128 stands for zero in the data rows.
Here are some points, one per row:
[ 81 116 132 130 154 143 106 104 143  99  93 119 123 116 174 135 143 108
 109 164 145 146 111  87  94 105 132 136 147 104 130  98 121 114 104 162
 100]
[137 109  92 140 125 140 136 152 139 155 131  96 142 119  77 171 143 138
 101 124 146 145 120 145 151 142 111 111 149 121 116 159 151 105 158  98
 177]
[122 162 137 123  66  99 169 123 116 144 151 156 121 113 131  87 113 139
 153  93  98 140 145  94 104 153 128 144  96 116 153 109 145 144 153 129
 148]
[135 167 158 112 129 104 146  89 139  98 111 103 135 126 145  78 112 102
 124 132  68 128 149 127 128 116 167 133 127 113 129 139 159 104 115 153
  88]
[156  88 126 122 156 132 107 135 174 183 129 134 130 141 165 136 170 162
 120 134 153 140 141 150 118  75 118  85 125 116 115 122  57 103 137 129
 150]
[108 152 108 113 160 169 140 120 128 134 157 133 128 123 166 124 161 120
 142 162 103 134 111 140 111 121 152 142 167 149 149  74  74 105 138 192
 145]
[ 93 142 132 116 170 155  73  85 103 107 128 113 128 113 171 137 137 127
 134 132 113 140 133 119 104 113 104 112 157 102  98  81 131 127  93 136
  89]
[133 109 111 118 137 141 157 146 123 178 155  87 135 133  96 208 126 126
 117 118 144 140 161 149 142 150 136 113 125 116 130 170 143 113 153  96
 147]
[156  78 112  85  99 154  70 112 135 127 126 148 124 139 168 166 152 137
 110 113 149  86 138 138  88 112 111 139 121  62 127 129 100 128  90 125
 108]
[ 87 178 137 119 156 178 122 127 132 112 162 131 109 124 166 114 137 127
 114 145 122 154 127 172 101 125 136  93 144 144 122  74  92 135 145 177
 115]
[ 93 138  98 143 123 134 131 105 111 142 140  79 123 156 131 130 101 114
 111 154 118 130  87 188 160 137 164 155 131 170 147 103 128 169 147 136
 142]
[161 178 171 145  91 114 139 111 167 149 161 123  87 129 122  78 148 171
 140 135 135 137 167 145 123 138 137 150 138 166 123 148 134 153 136 119
 132]
[ 87 130 112  97 147 152  75 114 123 113 102 131 131 104 179 140 159 126
 117 132 120 142 122 120 119 118 145 115 145 133 156 126 123 126  97 147
  80]
[ 99 183 163 100 100 184 115 161 106 163 159 130  96 127 142 135 160 139
 103 115 158  99 135 160 109  88 113 165 167 126 147 118 115 103 111 129
 150]
[142 106 126  98 177 169 103 117 158 155 127 154 139 115 141 123 153 118
 111 161 174 117 170 149 105 100 134  82 123 136 109 141  92 121 117 123
 173]
[148 160 140 116 113  90 145 112 104 117 146 167 143 106 112  86 107 103
 124 121 119 154 146 105 179 131  95  80  90 101 105 158  97 109 161 128
 145]
[149  91 144 138 196 139  84 140 116 136 110 138 147 132 145 108 130 147
 119 146 169 128 153 146  96  79 129 104 171 116 112 152  93 131 139 130
 171]
[157 154 141  95  68  74 110 108 129 145 158 151 137 123 119 143 118 122
 140 112 148 156 162 114 142 144 109 154 162 115 169 162 154  95  89 111
 111]
[114 171 170 121  70 114 188 139 115 110 146 158 119 112 122  88 121 131
 145  92 136 138 123  96 125 140 147 149 103 133 172 123 141 147 151 117
 124]
[179 149 144 119  98 108 156 120 164 131 159 129  79 115 119  82 116 136
 126 109 113 104 130 123  91 124 161 154 156 143 120 145 115 136 141 127
 162]
[136 189 144 121  84  78 140 138 100 124 141 153 107 114 125 111 102 126
 150  96  96 120 126  87 125 147 108 145 121 147 158 129 131 126 154 149
 155]
[129  99 172 170 154 129 102 147 126 133 115 177 165 131 139 142 155 119
 135 167 161 109 141 109 102 105 130  78  97 111  96 117  90 146 139 142
 113]
[118 125 146 160 167 127 116 150 107 145 108 176 149 126 140 142 166 121
  95 119 116 146 157 129 116  93  71  98 102 110 137  89 112 109 120 130
 155]
[170 136 149 132 105 100 154 119 125 116 130 147 122 119 112  72 123 132
 171  91 104 131 158 104 125 123 121 179 127 153 123 115 116 164 157 135
 119]
[112  95 123 171 134 163 138 131 111 154 100 117 137 114  60 134 104 111
 105 119 136 126 109 126 172 170 109 118  91  99 132 149 135 129 157 118
 137]
[169 142 167 145  97  98 169 121 142  96 112 161 126 127 131  87 134 135
 155  89 115 108 126 121 130 151 124 137 120 153 128 105 133 171 130 153
 162]
[130 140 122 137 149 150 135 144 128 136 123  77 146 133  60 168 120 134
  96 105 153 151 123 147 147 130 117 111 119 114 141 153 126 118 129  72
 164]
[124 109 145 120 145 156  98 145 110 130 123 172  98  93 155 132 149 157
 155 134 147  82 113 129  96 110 123 151  94 142 138 103 137 174 145 170
 150]
[137 106 127 177 130 140 144 148 112 152  90 118 112 140 121 172  98  98
 140 149 143 128 121 139 192 131 113 116  85  99 135 135 161 141 146  94
 158]
[130 128 122 117  88 106 116 105 171  90 164 130 124 107 152  99  81 126
 103 118 131 134 148  96 139 144 107 155 154 135 128 142 163  83  79 119
 114]
[101  94 166 156 165 168 135 136  99 126 116 190 149 111 131 154 142 108
 137 119 147 149 147 123 129 103 101  97  98 134 153 126 100  91 110 132
 133]
[ 95 111  68 108 136 127 128 132 136 103  98  94 160 144 143 155 119 123
 130 141 115  99  83 143 172 150 129 136 138 117 107 131 184 146 121 129
 114]
[155 104 103 110  85 135 149 176 135 138 114  82 105 146 102 138 104 138
 118 141 162 103 119 167 126 160 141 152 146 163 115 109 112 145 119  93
 159]
[191 175 146 114 103 119 149  95 136 137 161 125  91 136 122  86 104 158
 161 123 142 131 125 115  97 132 130 132 152 180 139 164 108 127 115 114
 162]
[125 125 157 109  81 103 114 121 178 109 125  90 148 122 176 106  74 152
 129 121  94 127 147 110 125 119 101 140 137 130 176 165 158 116  91 121
 111]
[123 110  96 109 129 144 137 133 107  93 115  80 154 155 127 157 134 125
 103 152 107 138 121 136 179 183 135 128 117 124 122 110 168 146 103 134
 103]
[111 100 111 151 148 143 149 167  91 158 114 129 137 127  76 149  98 116
 121 124 101 126 123 112 167 144 119 125  96 114 132 155 128 141 134  72
 119]
[117 144 122 113 127  79 130 107 165 114 142 136 126 131 175  87 129 115
 142 121  96 169 119 114 144 131 153 135 119 127 126 147 166 111 118 131
  76]
[110 169  75 121 125 148 157 147 130 114 148 116 162 161 114 158 104 110
 123 148 121 169  93 155 118 134 139 149 151 176 105 104 135 159 151 143
 126]
[ 74 134 153 111 109 143 134 163  90 122 132 160  96 120 138 154 133 157
 154 118 127  96 113 101 104 119  97 139 128 127 151  73  83 106 136 139
 133]
[120 136 151 102 127  97 132  87 152  96 137 108 115 121 144  81 112 102
 134 115  85 168 131 123 160 122 152 132 140 106 130 149 149 123 118 170
 110]
[138 170 123 134  95 131 133 124 176  95 185 126 106 102 154 105  78 158
 137 117  79 141 153 135 129 139 142 141 156 174 164 131 129 110 131 147
 171]
[107  99  93 159 147 110 124 133 119 167 105 137 133 130  79 160  92  98
 112 104 142 113 108 145 170 130  94 128 108 118 136 134 143 137 164 104
 126]
[ 88 119 131 106 148 149  99  87 135 104 105 127 136 121 177 143 144 129
 115 159 119 117 105 116 105 116 127 116 123 116 139  91  97  98 101 135
  80]
[133 174 143 114  69  94 175 118  91 102 130 169 108 109 117 107  88 112
 117 104 120 123 156 112 117 139 132 154 104 132 158 130 128 126 149 162
 146]
[ 82  87 108 135 131 116 119 111 114 117 100  62 133 139 115 163 121 119
 141 134  96 124 132 150 157 167 141 150 153 136 111 121 154 121  99 128
 103]
[179 144 152 139  97 102 156 105 132 111 134 165 108 130 144  99 100 126
 149  76 115 121 131 110 124 134 122 143 110 136 102 115 126 168 157 152
 140]
[112 146  96 144 149 172 174 124 111 126 143  96 115 146 130 132 105 125
 116 142 126 143 100 163 143 141 159 186 164 160 104 106 152 141 179 133
 105]
[127 164 162 132 125  72 112  95 147 100 144 122 145 142 180 101 118 115
 141 139 111 161 115 108 139 143 165 134 124 120 117 142 165 111 121 128
 102]
[183 106  96 148 150 131 111 149 162 143 125  78 127 159  84 178 135 128
 106 117 135 127 134 135 149 102 133 114 101 139  94 139 109 134 137  87
 148]
[118 137 115 123 122  94 139  70 125  84 154 132 160 148 142  82 127 123
 148 126  85 137 119 116 142 130 150 116 123 134 139 163 150 101  95 171
 114]
[146 138 107 131 130 126 148 131 108 151  88  78 122 154  91 144 154 147
 171 135 133 133  90 139 122 148 188 159 138 156  86 113 121 152 154 134
 154]
[128 151 104 111 125 144 134 146 129 155 100 120 122 186  90 139 132 135
 171 129 117 135 111 166 135 159 193 146 116 151  68 108 123 147 136 121
 143]
[121 118  77 112 105 117 134 129  78 110  76  83  99 118  83 169 155 124
 137 123 138 161 101 114 145 164 139 129 123  92 119 141 154 130 112 101
 110]
[156 112 100 146 158 159 147 176 189 147 110 124 159 156  83 167 113 131
 133 148 139 111 147 143 127 135 149 101 138 126  95 165 140 159 145  89
 126]
[176 141 122 125 113  79 116 114 168 100 124 138 126 125 112  91 128 178
 140 119 151 106 147 122 121 141 126 142 103 112 138 168 152 107 100 124
  93]
[164 108 117  90 153 141  80 146 128 132 137 136 114 124 128 138 159 165
 131 153 191  90 131  96 129 114 106 131 144 113 153 108 123 125  73 140
  97]
[122 177 157 120  60  73 156 137 124 124 124 153 107 116 121 104 117  99
 161 124 113 115 134 119 120 147 103 161 142 138 170 144 120 129 162 122
 131]
[ 95 168 153 146 166 173 126 128 119 105 165 128 113 108 169 139 145 120
 131 148 108 135  80 149  90 115 166 150 147 142 140 115  62 107 126 158
 123]
[106 114 145 159 179 139 108 134  88 158 139 162 109 110 141 154 154 122
 126 134 129 123 158 103 114 120  90  91 109 108 145 129 123 113 151 155
 135]
[138 146 140 158 132  86 171 106 113 151 141 172 149 123 117  70  99 102
 134 112 100 118 137 111 150 115 109  92 100 118 134 156 117 105 135  96
 120]
[ 98  80 104 149 108 127 144 145  95 147 112 106 133 152  66 144 127  91
 129 158 123 124 132 113 135 107  81 102  90 131 124 146 163 145 163 105
 134]
[118  65 152 165 183 150 122 135 134 138 117 191 139 113 145 143 180 134
 122 115 119  97 133  98 140 121 128  99 119 123  97 126  84 146 130 137
 121]
[120 104 146 102 179 146  93 133 118 126  91 149 107 148 129 101 180 129
 154 121 147 137 102 122 106 119 139 118 130  88 101 134 132 132  88 170
 103]
[105 119  75 144  90 163 159 161 138 120 166  57 140 153 141 154  65 152
 119 134 150 139 121 143 112 114 120 188 143 140 138 107 136 150 131 132
 156]
[135  94 129 153 180 144  90 134 148 133 132 149 137 119 110 123 165 145
 119 147 162 135 174 129  79  78 155 107 136 141 116 128  85 112 104  97
 148]
[174 134 142 112  86  81 114 122 184 138 127 109 102 131 108  80 124 126
 125 110 146 122 138  87 118 142 102 112 145 102 113 153 150 127  91 137
 106]
[179 163 156 132  95  88 138 132 142 112 129 145 117 115 123  80 131 127
 171 120 100  90 125 126 148 137 120 134 109 158 136 113 122 169 154 137
 129]
[143 133  89 103 110 128 139 114  99 143  90  94  96 151 101 134 133 108
 125 116 162 135  88 158 122 134 198 132 112 175  70 106 121 148 165 121
 135]
[103 108 117  94 151 156  80  96 124 117 134 144 144  93 150 116 145 127
 127 168 113 136  84 106 105 105 134 109 146 116 131  88 141 119 107 138
  99]
[132 147 126 119 131  65 137  83 136  99 155 145 131 130 183 107 145 105
 119 147  92 142 115 116 152 147 159 141 144 129 145 163 150 136 104 117
 109]
[109 107  88 112 139 128 107 121 125 122  93  69 146 148 137 156 115 110
 112 146 123 148 116 127 159 171 139 160 129 132 134 122 148 136 124 125
  94]
[101  96 134 161 151 127 128 165  94 127 118 188 151  96 125 129 158 123
 132 140 148 136 154 151 139 117 111 100 123  99 148 118  89  90 138 145
 122]
[139 129 111 149 123 156 160 152 132 180 129  87 155 131  84 175 129 170
 128 141 137 138 114 133 129 119 124 115 119 103 118 161 157 102 123  82
 162]
[106 101 140 140 181 160 114 153  96 132 127 167 142 117 157 130 137 100
 117 110 128 108 140 100 111 140  96  99 108 101 137 116  87  98 145 106
 130]
[119 129 125 117 152 155 104 117 105  65 127 136 122 125 180 143 166 119
 125 152 115 133 116 154 122  93  99 105 152 115 121 103 137 115  98 141
  82]
[172 119 147 100  86  87  90  88 138  90 114 140 148 165 132  99 137 177
 129  98 145 112 155 119 134 138 127 133 154 120 141 181 156 146 133 109
 118]
[ 75 125 156 126 107 160 128 162 138 133 177 119 116 101 182 145 105 171
  82 130 142 125 129 150  90  82 115 143 177 171 132  98 105 108 124 167
 124]
[111  94 128 172 141 132 149 140 100 158 120 127 155 168  82 143 110 103
 107 121 130 114 116 128 158 151 105 113 109 108 131 115 139 144 146  82
 139]
[121 116 114 158 135 122 166 145 105 146  91 102 134  96  81 181 128 107
 109 113 123 104 116 132 139 113  96 101  98 123 123 141 159 148 161  98
 122]
[127 102 151  88 141 128  70 150 156 135 143 151 127 100 112 136 146 155
 130 153 174  99 133 139  99 115  99 129 137  90 106 104 139 134  62 130
 118]
[178  78 101 164 150 136  97 159 153 169 116  95 158 151  79 142 116 105
  83 106 143 119 134 159 118 144 164 100 118 165 121 155 145 129 134 108
 147]
Along one direction, these points spread out more than along any other. Take the direction at right angles to it along which they spread out most. Then take the direction at right angles to both along which they spread out most. Go by this last direction. For each point below, how far along it does it lie, from 0 to 99? The average is 50, and the first point in the table lies past the average. One standard deviation of the points above along it is 16.
[128 151 104 111 125 144 134 146 129 155 100 120 122 186  90 139 132 135
 171 129 117 135 111 166 135 159 193 146 116 151  68 108 123 147 136 121
 143] 67
[118 125 146 160 167 127 116 150 107 145 108 176 149 126 140 142 166 121
  95 119 116 146 157 129 116  93  71  98 102 110 137  89 112 109 120 130
 155] 27
[138 170 123 134  95 131 133 124 176  95 185 126 106 102 154 105  78 158
 137 117  79 141 153 135 129 139 142 141 156 174 164 131 129 110 131 147
 171] 58
[ 87 178 137 119 156 178 122 127 132 112 162 131 109 124 166 114 137 127
 114 145 122 154 127 172 101 125 136  93 144 144 122  74  92 135 145 177
 115] 69
[179 144 152 139  97 102 156 105 132 111 134 165 108 130 144  99 100 126
 149  76 115 121 131 110 124 134 122 143 110 136 102 115 126 168 157 152
 140] 36
[121 118  77 112 105 117 134 129  78 110  76  83  99 118  83 169 155 124
 137 123 138 161 101 114 145 164 139 129 123  92 119 141 154 130 112 101
 110] 63
[156 112 100 146 158 159 147 176 189 147 110 124 159 156  83 167 113 131
 133 148 139 111 147 143 127 135 149 101 138 126  95 165 140 159 145  89
 126] 45
[156  78 112  85  99 154  70 112 135 127 126 148 124 139 168 166 152 137
 110 113 149  86 138 138  88 112 111 139 121  62 127 129 100 128  90 125
 108] 47
[118  65 152 165 183 150 122 135 134 138 117 191 139 113 145 143 180 134
 122 115 119  97 133  98 140 121 128  99 119 123  97 126  84 146 130 137
 121] 30
[107  99  93 159 147 110 124 133 119 167 105 137 133 130  79 160  92  98
 112 104 142 113 108 145 170 130  94 128 108 118 136 134 143 137 164 104
 126] 40
[101  96 134 161 151 127 128 165  94 127 118 188 151  96 125 129 158 123
 132 140 148 136 154 151 139 117 111 100 123  99 148 118  89  90 138 145
 122] 29
[124 109 145 120 145 156  98 145 110 130 123 172  98  93 155 132 149 157
 155 134 147  82 113 129  96 110 123 151  94 142 138 103 137 174 145 170
 150] 44
[164 108 117  90 153 141  80 146 128 132 137 136 114 124 128 138 159 165
 131 153 191  90 131  96 129 114 106 131 144 113 153 108 123 125  73 140
  97] 48
[174 134 142 112  86  81 114 122 184 138 127 109 102 131 108  80 124 126
 125 110 146 122 138  87 118 142 102 112 145 102 113 153 150 127  91 137
 106] 38
[183 106  96 148 150 131 111 149 162 143 125  78 127 159  84 178 135 128
 106 117 135 127 134 135 149 102 133 114 101 139  94 139 109 134 137  87
 148] 45
